One turn sends every row of this set to another row. A few are shown first. Where does it send the rows asked after them?
gib: [ 10  -5  15   7  10   2  -6 -15   2   3  -2   2   8   0  -5   1  28  36]
Lezel: [ 24  -4  11 -23  21  -3 -15 -19 -10   2   2   5 -12   2  -3   3  10  14]
pem: [ 23  -9  16 -11   9   1 -17  -6   1  -1 -22  -5  -2  -9  -1  14  10  21]
rigun: [ 23  -8  17  -4   8  10 -12 -31   9  18  -3   9   5  -6   6   3  16  24]
Rin: [ 14 -15  11  -5  14  13  -9  -5  -6  27   5   5  20  -8  -1 -21  11  21]
kog: [ 15  -4   9 -19  10   8  -7   4 -16   4  -1   5   7 -14   7  -8 -12   9]
nisa: [ 29  -4  19  -3  23   6 -18 -13  -1  16  -9   9  -5  -2   1   6   0   2]
Ritul: [ 18 -18   7   6   6  11 -12   0 -22   5   8   2  21  -3  -7   2   1   3]
medap: [  8  -6  14   2  17   1  -6 -20   0   6   0   2   0  -2  -6 -10  26  36]
mide: [ 20  -1  11 -18  12  11  -8   7 -12  10  -3   9   3 -12   8  -3 -13  15]
ferid: [ 22  -7  13 -13  16  12  -1  10   0  -1   1   0  -1  -3   7  -7   6  35]
gud: [ 19 -13   9   6   8   9 -11 -20 -12  -1  -1  -5  25 -11  -7  -8  19  35]
Zon: [  6  -2   9  -1  16 -11   0 -16 -24   2   6  -1   0  -1  -6  -4  20  17]
bolu: [ 14 -13  11  -1   7  13  -6  -2  -9  22   8   5  29  -4   0 -14  13  19]
Banub: [  5  -7  12   4  11  -2  -4 -20  -4  -1   3   0  10  -1  -6  -7  28  30]
Siseb: [ 15 -13  17  -1  -2   5 -10 -30   4   6  -4   3  19  -9   5   5  18  16]
gok: [ 18   6  12  -8  10 -11  -4 -15 -18  -6  -9  -5   9  -5   6   8  12   8]
gobor: [ 29  -6  13  13  16  17 -12   6 -11  23  -4   5   6  -6   0   6  -2  18]
Tovo: [ 23  -4   7   2  20   7  -9 -26 -15   8   4   0  13  -9  -3 -16  17  37]
gamef: [ 23 -10  20   0   9   5 -17  -8  -2   2 -11   3  12  -2  -1  15   2  -4]
Tes: [  9  -8  16   9   4  -3  -6  -1  -9   0 -12  -5   7  -7  -7  13  20  26]
Pep: [ 18 -11  13   1  10  15  -8   0  -3  28   1   6  24  -7   2 -13  12  25]
nedeb: [ 15  -8  14  -5  10   1  -7 -39  -2  14   0   4   9 -10   7  -9  16  14]
datof: [ 21  -9  15   1  -5   9  -5   8 -13  -1  -3  -4   7 -11   1   8   0   3]
rof: [ 18  -5  10  -9  11   3  -3  -6 -22   6   7  -2  -6 -12   1 -13  -2  -2]
dogo: [ 25  -3  13  11  25  -1 -11 -21 -10  -5  -4   5   9  -8  -8  -4 -13  13]
lod: [ 13 -11  14  -5  19   2 -12  -8  -5  12  -1   4 -16  -1 -12   3  18  32]
dun: [ 17  -5  10 -17   5  11  -8   9 -13   3  -2   7  10 -11   6   2 -12  12]
sig: [ 29  -6  15  -6  10  14 -10   6  -6  15   0   4 -16  -9  -1   2  -3  14]
Ragad: [ 16  -4   9 -15  20   4   5   0 -11  -4   7  -3   1  -5   8 -19   6  25]
tani: [ 24 -11  14  10  18   4 -16 -16  -4 -10  -7   5  13  -9 -11   2 -12  15]
momop: [ 18 -18   6   2  23  10 -13  -7 -20  20  -1  -1   0 -13  -6 -18  -4   8]
semak: [ 29  -5  14   8  23   6 -16 -17  -3  -4   0  11   5  -3 -11   3 -13  18]
taz: [ 15  -8  11  -9   7   6   3   9  -7 -12   1  -7  14  -5   8  -6   8  25]
zafal: [ 27 -10  10   3  13  15 -15 -17  -5   7   3   4  14  -5  -8  -3  19  44]
Tupa: [ 19  -8  15  -4  19  -3 -14 -20 -12   6  -8   1   6  -6   1  -3   1 -11]

Tes goes to Zon
momop goes to gobor
gamef goes to Tupa
Now these:
mide goes to dun
gok goes to Lezel
semak goes to tani
ferid goes to taz
Tovo goes to zafal
rigun goes to Siseb
rof goes to sig
Banub goes to medap
bolu goes to Rin

One turn sends every row of this set to another row. A few are shown first. Where does it send the rows asked after them?
redu: [ -7   1   2   9   2 -18  -7  -1  -6   2  15  20  -7   3   5 -28   4   4
  34  -1  -3  -9   8]
tezep: [ -5  -2   3  -2  10 -15  -6  -4  -3   7  15  12   3   8   3 -30   0  -3
  28  -1  -5  -7   6]
voz: [  4   1   5  13   4  -3  18  -9  -8   4   8  24 -10   4  29 -16   0   8
   5  14 -27   9  14]
Gede: [-10 -11  -1   4  -4  -1   3  -7  -5 -20   4  19   6  10  -5   1  -1   9
  12  -3 -26   2 -10]
kezu: [ -3 -16  -2  -5 -12 -12 -16  -7  11 -10  -2  13  -7  -2  17   1  16  -3
  18  12 -21  16   8]
bogep: [ -8 -11  -3  -2  -6  -1  13  -4  -4 -18   4  19   3   5  -8   3  -2   2
   4   2 -29  -2  -2]
las: [ -7  -1   7   3   3 -17  -7  -3  -8   2  13  18  -2   2   2 -31   3   1
  32  -1  -5  -8   9]
bar: [ -9   2   1  16 -10 -11  -6 -11   8   1   0  13  -4  -6  10   3  11 -11
  15  18 -27  14  25]
savu: [ -8   1 -13   4 -11 -21  -1  -8   7  -3 -12   7 -11   1  11 -14  16 -11
  28  11 -13  13  11]
lalat: [-10  -1   2  16  -8 -18  -9 -12  11   0   2  13  -3  -7  13   0  12 -11
  15  18 -26  16  22]
Badi: [ -3   4   9  10   6  -7  18 -11  -3   3  10  17 -10   9  31 -19   0   0
  -2  10 -24   4  14]
foti: [ -5  -9   2   0  -9   1   6 -10  -1 -26   2  13   2   6  -4  -6  -3   8
   9  -3 -29  -4  -4]
pelor: [  3   2   3  17   1  -6  19  -9  -2   2  12  28 -16   7  27 -10   3  -1
   2  13 -28   1   8]
ditip: [ -7  -3 -13   6  -8 -23  -4 -10   8  -4 -11   5  -9  -2  11 -12  15 -13
  27  10 -16  12   8]
datiz: [ -2   2  -1   3   1 -14  -7  -5  -2   7  15  23   0   5  -2 -32  -2  -1
  32   5  -7  -7   6]
Vuzur: [ -7  -4   1   0   1 -16  -6   0  -6   5  11  24  -1   4  -6 -26   3   5
  26  -2   1  -2  11]
Muvi: [-10 -11   5  -3  -2   5   2 -10  -1 -19   4  10   5  11   0  -5  -6   0
   4  -2 -28  -4  -5]
Pev: [  0 -15  -1  -9 -13 -10 -14  -4  11  -9   0  14  -6   0  12   3  18   0
  20  11 -21  16  10]
zol: [ -9 -12   2   0  -2   1   6 -11  -6 -20   0  18   8   9  -4  -3  -2   4
   7  -3 -29   2  -7]
zomiv: [  3   1   7  10   3  -7  20 -10  -3   4  11  27 -14   6  29 -17   3  -4
   1  13 -28   1  11]
ramot: [  2   1   7  11  -3  -7  21  -4 -10   4   9  24 -21   4  24 -16   2  -1
   3  15 -19   4  15]

ramot goes to bogep
pelor goes to Gede
tezep goes to Badi
Now these:
savu goes to bar
kezu goes to ditip
datiz goes to voz
las goes to zomiv

One turn sends every row of this set to another row. A few are shown first. Where does it send the rows asked after them?
pofur: [ -9 -12   3  -5 -11 -13   9   0  -3   2  16   6  -2  -6  -8  13  -5  -5
   5   7  10]
Vagef: [  1  -7   6  -2  -9 -13 -11   0   3   9  14  -8 -20  16  14  -8  -1  -5
 -10 -11 -10]
benul: [-11 -11  -3   1   2 -25   7   3  -7  -5   7   1   1   3 -13   8  -2  -3
  -2  15  -2]
baf: [-17   2  -1  -9   4 -21  12   3  -1  10  -3  -7 -11  -3   7   4  22  -8
   3  12  -9]
Pas: [ 11   1   2  -6 -11   4   7   4   5   9  12   2   1  21   0   3   5 -19
   2 -10 -12]
paluf: [ -2  14   7  -2   6 -13   9  -3 -14  11  19   2  -5   9  -4   3  -7  -9
 -20   0  -3]
Kugo: [ -6  17  -9 -12  -8 -16  -8  -1  16  14   1  -5 -14  -6  -1   7   4   0
 -12  -6   4]
Dera: [ -2   1  -8   4 -11 -14  12  -7  -6   5  14   2   1  -3  -4  -3  -1 -11
  13  13   9]
mifa: [  0  12   9   1   1  -9   7 -12  -7   4  18   2  -8   0   7  -9 -15  -5
 -18   9   0]
feli: [-7 -2  1 -1 -2 -2 -4 12 17 26 -6  9 -1  4  6 -6 -1  1 -3 -8 -5]
suzom: [ -5 -10   0  14  11 -15   1  -2  -2   4  12  -4  -1   8  -3   6   1   4
   6  16   8]
Sipu: [ 11  -2   3  -7  -4  -1   4  -1   5  12  16   6  -6  24   3   2   9 -17
   1  -8 -16]
Rula: [-12   0  -2   7   6  -8  -5  -1  -8  -3  18  -4  -2  -5  -4  -5   3 -10
  14  10   8]
Lep: [ 16 -13  -6   1   0  -6   3  -4  -7  -3   6  10  -3   3  13   1  10  -4
  -5  -5 -26]
fepub: [ -8   4   6  -5 -12  -8 -10  -8  10  -5  11  16 -15   7   4  -4  -7   2
  -1  -8 -21]
fov: [-14   5  -3  -2   2 -17  10 -10   8  11   0  -9 -17  -3  12  13  10   9
  11   9   0]
Sobo: [-17   2  -1 -14  -5  -2 -10  -7  16  13  -5 -11   2   5   0   0 -11  -1
  -1 -13  -5]
Kiz: [  4   5  -9  -2  -6   1  -6 -17   0 -13   6 -13  -2   5   4   0  -7  -5
   4 -12 -17]
zari: [ -2   2 -12  -9   7   3   3  -3   7  10 -12   6  16   2  -4   4   3  -7
   3  -8 -19]
Mut: [  1  -7   5   6  -9  -8 -12   6   1   7   9 -12 -13  15  13 -11   0  -3
 -10 -11  -8]
dek: [ -8  -5 -10  -5   1  -2  -9  -2   7   1 -12  -1   3 -16   9  -8  -7   3
  -3  -9 -15]
gepaz: [  9   8 -13 -16   8  -6   1  -4  18  -1  -5  -1   1 -12  -1  16   8  -4
  -9   5  -8]
puga: [ -9  12  -1  -7   0  -5 -13 -17  11   1  -7   0   0 -12   8   1  13   7
 -11   7  -4]
mul: [-11   8  -4  -8  -2 -21  17  -1  13  12  -1  -4 -16   0   8   3  10  -5
   9  17  -4]
susem: [  0   6   6 -12   4  -7  -5   6  22  16  -2   0  -3   3   4   1  16  -8
 -16  12   1]
fivov: [  6   8 -10  -7   0  -5  -1  -4  -1  18  -2  -4   2  -9   7   8  27  -7
 -10  -4   0]
Gef: [  2   6   8  -5   6  -2  10 -15 -18   1  18   1   1  -5   3   7  -7  -7
 -17   1  -3]
Lazit: [-13   4  -4 -13  10 -11   9   3   2   4   4  -8 -14 -13   6  12  18  -9
  13   5  -6]
mib: [  6 -11  -9  -8   0  -2   4   1   5  22  -9 -14   8   4  10  -5   4 -11
  -6  -7  -6]
rizol: [  4   1  -8  -8  -1  -4  -6 -22   0 -14   9  -7  -5   7   5   2  -4  -6
   3 -10 -24]
Memi: [  7   9   6   0  16  -3   8   3 -11   3  21   6  -4  -3   3  -3  -6 -13
 -15   7  -5]
loket: [ -9   4   8  -3 -16  -5  -6   0  12  -6   5  14  -8  10  -1  -2 -10   3
  -4  -7 -19]
vul: [ 13 -13  -3   6   0  -1   2   2  -5  -6   0   8   3   4   9   1   7   0
  -7  -4 -25]
menaz: [  1  15   3   4  13  -6   6  -9  -7   0  18   8  -7   0  -1   7 -17   3
 -13   2  -4]
nef: [-15  -3   5 -12   3  -9  10  -6   9   2   1  -2 -12 -13  12  17  12   3
  10  11  -4]

Mut goes to Pas
fivov goes to gepaz
Rula goes to pofur
Now these:
mib goes to zari
baf goes to Lazit
Memi goes to Gef
Sipu goes to Lep

